One turn sends every row of this set to another row. A few are shown first. Where does it send the rows asked after them?
ras: [ -3   0  -5 -11 -17  -5  -1 -21   5   0   5  -8   5  15   7   6   7 -20
  -1  -8  -4  19]
fibif: [  7  -1  10  -1  -2   4  11 -14 -38  19 -20   6 -14   5   2 -15 -16  11
   2  -8   4  -9]
raso: [  8  -3   0  16  -5  -3  -4 -18 -25   0  19 -14  17  16   1   6  13   7
  10 -18   3   4]
tisi: [ -3   0   9   3  -4  12  -5 -17 -11   6   9 -10  -1   8   5 -27 -38   0
   7 -14   0   1]
tep: [ -5 -22  11  -2 -10  15  -5   0 -25  -1   6  -9  -1   0  -3   4   3  33
 -10  12  -6   1]
sopa: [ -6  -8  22  -9 -10  -3 -19  -2 -20  12   1  -9  16  12  19  15   9   9
  15   5   5   1]
muvi: [ 17  10  10   1  -5   6   8 -43  -3   8   6 -12 -13   5   7   0 -10   9
   1 -15 -16  -7]
susam: [ 15   5  12  -4  -8   1  -1  -3 -17   5   1  16   0  12  11 -11 -12  23
  25 -15  -7   0]
vibi: [  4   2  -7  -7  -1  17  -9 -19 -27   8 -21  -5  -7   4   5 -19 -15 -21
  10  -7  -2  -9]
Noraz: [  2 -30  -8   0 -12  -1  11   2 -30   3   1   1   5  11  -1   2 -19   3
  -6  -1  -3  -2]
Mefik: [  4   2   3   0 -14  17   7 -33 -27   6  -7 -30   9  10  22  -8 -14  11
 -17   9  -2  -7]
gil: [  9   4   2 -10  -6  -4   2 -33 -10  -1  -4   7  20  -5  -7  -5   0  -8
  17   5  17   4]
pilo: [ 16   5  -6  -2  -8   1  17 -20 -28  -2  -2  13   3   1  -5 -19  -6  -7
  -1  -8 -17   0]
Los: [  5   7   5   0  -9   7  -9 -22  -9  24  10  21  13  -4  -4  -4   7 -12
  -4   5   5   0]
duraz: [  1 -13  17 -21 -18   3 -18 -12 -20   1   5  -2  13  14  15  10  -1  32
   2 -12  -8  -7]
foso: [ 10 -17  20 -17   8  -4 -13  -2 -20  -5  -7  -7   8  -2   5  16 -12  14
  11 -13 -10   0]
vofo: [ 20  -5   2   2  -7  -4 -13  -5 -11  -2 -16  -2 -11  11   3   5   4  32
  -1   3  10 -14]
dek: [ -5  -7  13  -1 -10  21  -5 -20 -28   4  13 -10  -7   8   7 -31 -22  11
  11  10  -7   8]
gefu: [  9   7   5 -17 -22   7  -8 -32 -12  -4  17   4   7   8   8  -8 -20 -10
  21   4   1   7]
Vop: [  0  12  11  -4 -11  14 -13 -21 -15   8   4 -16  -3   5   2  24   6  13
  24 -16  -5  -1]
Farik: [ 20  12  -2  -7   0  12  -9 -46  -7   3   3  -2  10  -7  -1 -10   0  -6
  12   6 -11  -5]
mul: [  1  -9   7 -14 -15   1  -8 -38  -9  18  -1  -2   2  16  16 -19 -28  -9
   6 -12  -6   6]
Gazek: [  4 -11  11 -15  -7   0 -21 -15   3   4  -2 -15   8  28   4  15   9  16
  -7   0   4   9]
fiv: [ -8  -7  16   2  -8  14   4 -12 -17   6  -9   2 -20  -6  16   8   7  22
 -16   4 -14   7]
Lasik: [ 22   9  -2  -1  -1  -1 -19  -6   6  -5  10 -13  17  11  13   5   9   9
  -8  -2  -1   6]
Vepe: [ 17  -7  -2  -4 -15  10   2 -19   4  -9  12 -17   9   4  10   8  20  -6
  -1  -2  -3  15]
fidiv: [ -3   8   0   2  -6  26  -4 -22 -15   3  16 -13  15  -1   4  -8  -5  -1
   9 -29  -9   7]
lega: [ 10 -12  -7  -1  -4 -12   8 -25  -8  12  -5  -6 -10   4   4 -11  16  -9
 -10  11  13  -3]
Fel: [ -6  -8   3   0 -15  31 -11 -11  -8  -1   8 -35  -5  10   7   5 -13   4
  -4  -2 -10  11]
nenir: [  4 -19  12   0 -11   8   3 -10 -19   2  -6   0  -7   3   5   2 -10  20
   6  36   2  -3]
ner: [  2 -11   4  -4  -8   6   2  -4 -18   4  -1 -14  -7  -2   6  20  28   0
 -12   4  -3  -5]
Nul: [  4 -13   7   1  -9   7   2 -16 -22   1 -10  -2   1   8   8  -4 -30  11
 -34   1  -3   4]
moniv: [ 16  17   3  -5  -8   6 -13 -15  -7   2   1  -5  20  15   5   2  10   3
  11 -21  15   0]
lazu: [  1   4   9  -5  -4  22 -15   2  -8  16  -5 -11   8  -2  19  -7  19   1
  11   5  12   7]
Ropel: [ -3 -27  -3   1  -7  -7  -7 -14 -11   0  -3  -8   2  11   1  28  11   7
   7  -3   0  -1]
bezir: [ -1   9  13  -8  -6  13  -8 -18 -18   4  -4 -21  -5   5   1 -12 -19  -1
 -30  17  -8   3]
bop: [  4  -3   6  -2 -10  -6  -4 -11 -12  -2 -13  -4  -3  -1   5 -26 -18  22
 -14  24  -2  -5]
lome: [  8  -9   2  -9 -12  -3  -3  -4 -19  22 -17   3 -16  12   6   3   3  25
   3  17  -1 -10]
visi: [ 10  -2  15   5  -5   1  -3 -24 -26   9 -13  -6 -18   8  24 -22 -12  22
 -13  -3  -7 -11]
Zez: [  4  16  -2   5  -6  25 -10 -17 -15   2  10   1  11   4   6 -13  -7 -17
  13   1  -5  19]
debu: [ -4   2   7 -18 -11   0  12 -35 -20   9  -8  -7 -15   0   6 -17 -19 -15
  -4   2 -10  -2]
zete: [-13 -20  10  -2  -1  14  -4  -5 -25   9  -8 -17  -6   4  14 -11   7   7
 -23  -1  16  -1]

Mefik moves to Los
Nul moves to Farik
lazu moves to Noraz
Now find these:
tisi moves to Vepe
ras moves to vofo
pilo moves to Vop
gefu moves to Gazek
lega moves to susam
Lasik moves to nenir
vibi moves to raso
bezir moves to gil
fibif moves to fidiv
Zez moves to Ropel
tep moves to debu

